One vector is turned by the same rotation once a tick. Each row is the vector after some number of ticks, and that number follows the row.
The counts run from 0 to 629.
[109 144  90 141 177 130 118  90 149 143 157 116 111  89  68 108 119 158
 133 136 129 124 109  57 170 105 111 133 126 134  63 152 132 117 134  97
 131 160 119 148  89]	15
[153 160 125 100 183 127 121 129  68 146 118  93 174 156 134  81 106 172
 132  95 137  92  99 134 114 128 160 140 169 127 138 120  75 119 129  99
 127 136 147 130 145]	489
[130 159  79 142 142 124 105 142 146 156 135 152 118 120 111 132 114 128
 125 194 151 158 140  73 139  89 101  84 119 162 112 159 136  99 116 129
  91 116  63 143 122]	536
[149 145 160  90 172 116 114  87 109 138 112 120  94 133 166  89 119 141
 134 111 160 155 144 125 175  58  96 101 118 158 124 121 128 110 102  83
 113 135 121  99  94]	378
[113 169 131 159 147 139  84 135 120 121 148 139 173 121 151  95 149 115
 148 148 171 111 157 153 143  88  97 119 119 159 155 150 148 154 103 137
  87 158 113 171 116]	542
[170 145  65 135 141  90 131 140 150 115 117 152 146  97 100 132 121 104
 155 133  89 109 108 107  74 148 154 131 113 118  77 146 137 114 145 146
 112  89 147 131 185]	336
[131 152 109 102 141 123  72  83  97 124 141 137 143  84 134  93 137 106
 108 140 166  94 148 113 137 100 165 106 165 157 153 127  92 174 139 120
 108 185  92 142  95]	434
[117 147 116 140 108 157 104 124 111 114 114  91 168 142 171  84 111 137
 115 155 132 131 130 120 158  92  87 125 110 162 134 111 108 106  78 108
  90 108 139 138  72]	270
[ 62 142 148 129 184 172  97 111 176 135 159 146 156 147  60 140 153 123
 148  72 140 121 119 143 129 110 125 180 119 133 125 123 148 135 136 136
 134 157 127 172 148]	19
[189 149  95 168 106  82 110 156 108 144 116 141 136 128 124 155 155 131
 161 147  92  90 156 170 108 132 132 113 107 140 105 158 170 155 158 164
 107  99 159 145 141]	46
[ 99 128 110 140 121 152 164 126 164  73 138 107 150 116 124 106 144 135
 111 125  98 125  96  95 162  75  65 127 121 111 134  95 105 112  71 116
 120 138 130 104  76]	502
[151 126  96 169  72 124 117 162 155 116 102 175 130 144 123 163 143 100
 137 132  97 123 142 179 105 148 120 129  87 132 139 132 167 122 147 167
 110  75 158 125 152]	550
[125 114 116 109 137 139 126  79 139 158 113  95 114 108 112 172  95 125
 128  95 140 158 139 118 132 166 162 135 170 141 131 103  87  51 144 175
 163  87 132 121 134]	194
[116 132 166 123 173 170 112 102 115 121 144 116 187 137 145 115 124 115
 117  57 149  77 108 145 120 130 117 133 168 105 125  99 135 137 129 119
 115 173 134 136 154]	597
[154 107  63 120 108  81  88  89 164  96 130 196 104  97 131 122 106 116
 116 140 133 106 128 124  81 113 122  71 126 150 148 127 112 105 150 129
  88 120 121 103 138]	49
[123 164  56 162 112 148 104 133 142 160 149 143 142 125 107 149 104 128
  95 170 129 153 133  78 126 108 110 107 116 136 120 159 126  75 133 155
 114 117  83 154 125]	535
[ 98  90 128 136 139 118 132 108  83 160 121 136 111 117 112 123 116 148
  90 122 107 112 128  70 169 171 117 116 147 124  92 116 129 109 195 113
 181 151 161 122 140]	297
[134 162 159 138 122 143 178 187 111 118 105 111 141 140 134 115 156  87
 101 130 136 129 131 132 136 122 171 167 132  93 143 101 115 172  94 182
 144 172 112 143 115]	221
[181 120 142 160  79 117 142 159 113 163 164 111 125 139 101 126 115 104
 115 148 111 131 148 131  93 178 162 157 115 150 113 127 142 124 136 186
 110  84 174 148 144]	567
[152 114  80  94  94  66 136 104 159 119  79 142  70  89 133 127 113 113
 126 161 124 149 126 142 119 118 121  83  94 147 132 129 112 109 105 117
  93  94 131 108 101]	554
[100 160 108 113 164 182 105 122 154 122  71 103 164  93 147 135 160  72
 133 102 143 135 152 160 148 111 143 138 132 114 125 114 126 122 123 176
 145 119 109 151 131]	324
[129 149 142 131 149 157 132 110 144  96 167  85 141 112 173  97  75 130
 123 129 153 145 135 118 128  75  93 109 165 144 141  90  81  89  66 148
 111 135 107 103 114]	485
[105 125 144 125 112 144 165 175 112 106 107 107 129 158 135 127 167 114
 164 143 123 131 114 145 155 136 161 180  80  91 127 174 151 192 104 100
 138 153  95 166 106]	238
[135 147 117  68 162 122 127 104 167 112 112 111 107 121 101 145 174 118
 186  98 116 115  99 163 128 116 180 153 105 119  91 164 150 150 130  86
 143 130 103 127 118]	233
[ 71 111 139 157 103 161 118 129 118 121 110 144 162 137 124 180 167 140
 146 111 118  99 148 185 117 151 137 128 137 117 165 125 121 164 178 150
 180 137 148 143 148]	420
[119 118 159 103 114 158 136 172 111 154 105 131 137 146 147 129 125  40
  96 140 115 166 129 151 137 157 164 170 103 101 138 125 147 160 115 147
 105 114 143 167 161]	454
[135  70 176  75 120  81 158 126 124 143 104  78  97 114 122 150 122 147
 156 137 135 119 117 137 125 140 131 140 128 140 160 139 115 150  85  90
  78 106 119 157 130]	577
[146 148 105 133 168 134 118 133 121 126 130 181 134 100 124  89 101  83
  96 121 138 110 137 133  86 135 173 109 147 102 124 100 111 159 175 167
 135 159 136 132 183]	331
[161 129 124 149 159 156 144 113 117 132 125 132 139 173 140 133 120 158
 114  69 143  89 135 155  90 135 151 133 165  95 116 108 127 121 180 166
 172 153 125  77 172]	98
[143 114 143 140 105 123 117 140 113  98 157 197 113 162 176 110  98 152
 133 132 140 128 152 173  94 117  94  89 114 143 182 135 139 146 150  98
 122 132 137  97 144]	259
[169 144 183 148 170 101 152 137  74 150  98 109  77 133 147 118 126 175
 141 100 160 108 155 151 146 122 120 114 149 120 122 139 144 170 130 129
 123 159 119 112 160]	96
[119 134  40 124 136 121 117  94 121 133  81 113 164  80 143 148 132 131
 131 135 132 103 115  74 146 127  99  73 139 100  82 153 125  90 150 133
 114 136  96 117 119]	320
[140 134  48 145 131 125 139 100 150 114 147 122 146 122  81  98 119 160
 159 127 102 110  85  91 113 146 151 123 126  97  58 164 124 110 137 100
 141 122 127 139 137]	625
[156 113  82 137 111  79 116 131 124 121 106 153 120 136 149 132 114 165
 131 141 108 129 111 105 122 108  81  60  96 152 115 148 132 100 145  69
 113  85 144  94 128]	264
[150 166 176  92 147 133 118 102 101 131 106 104  97 163 169  95 125 125
 118  92 177 153 153 178 173  82 138 151 140 140 148 112 129 125 101 128
 146 159 126 122  81]	379
[114 127  73 113 111 102  97 126 141 152  74 148 123  99  92 192 149 133
 117 137 109 147 158 120 116 151 158 107 147 131 149 129  98  78 182 149
 184 100 109 110 137]	426
[129 105 150 144 127 165 146 176 111 137 120 126 127 156 187 162 102 102
 120  96 106 175 154 139  85 157 118 126 130 105 142 113 140  78 152 160
 154  80 144 111 174]	477
[151 143 108  90 154  73 151 127 167 110 129 120  92 115  71 144 160 118
 194 131 110 121 117 135 128 121 129 140 100 129  90 166 157 157  90 109
 102 118  89 140 120]	232
[149 153 151 142 146 138  85 151 116 148 119 139 166 127 126 131 171  61
 117 106 122  98 172 173 111 133 150 159 120 137 149 122 152 176 139 178
 115 153 137 159 155]	437
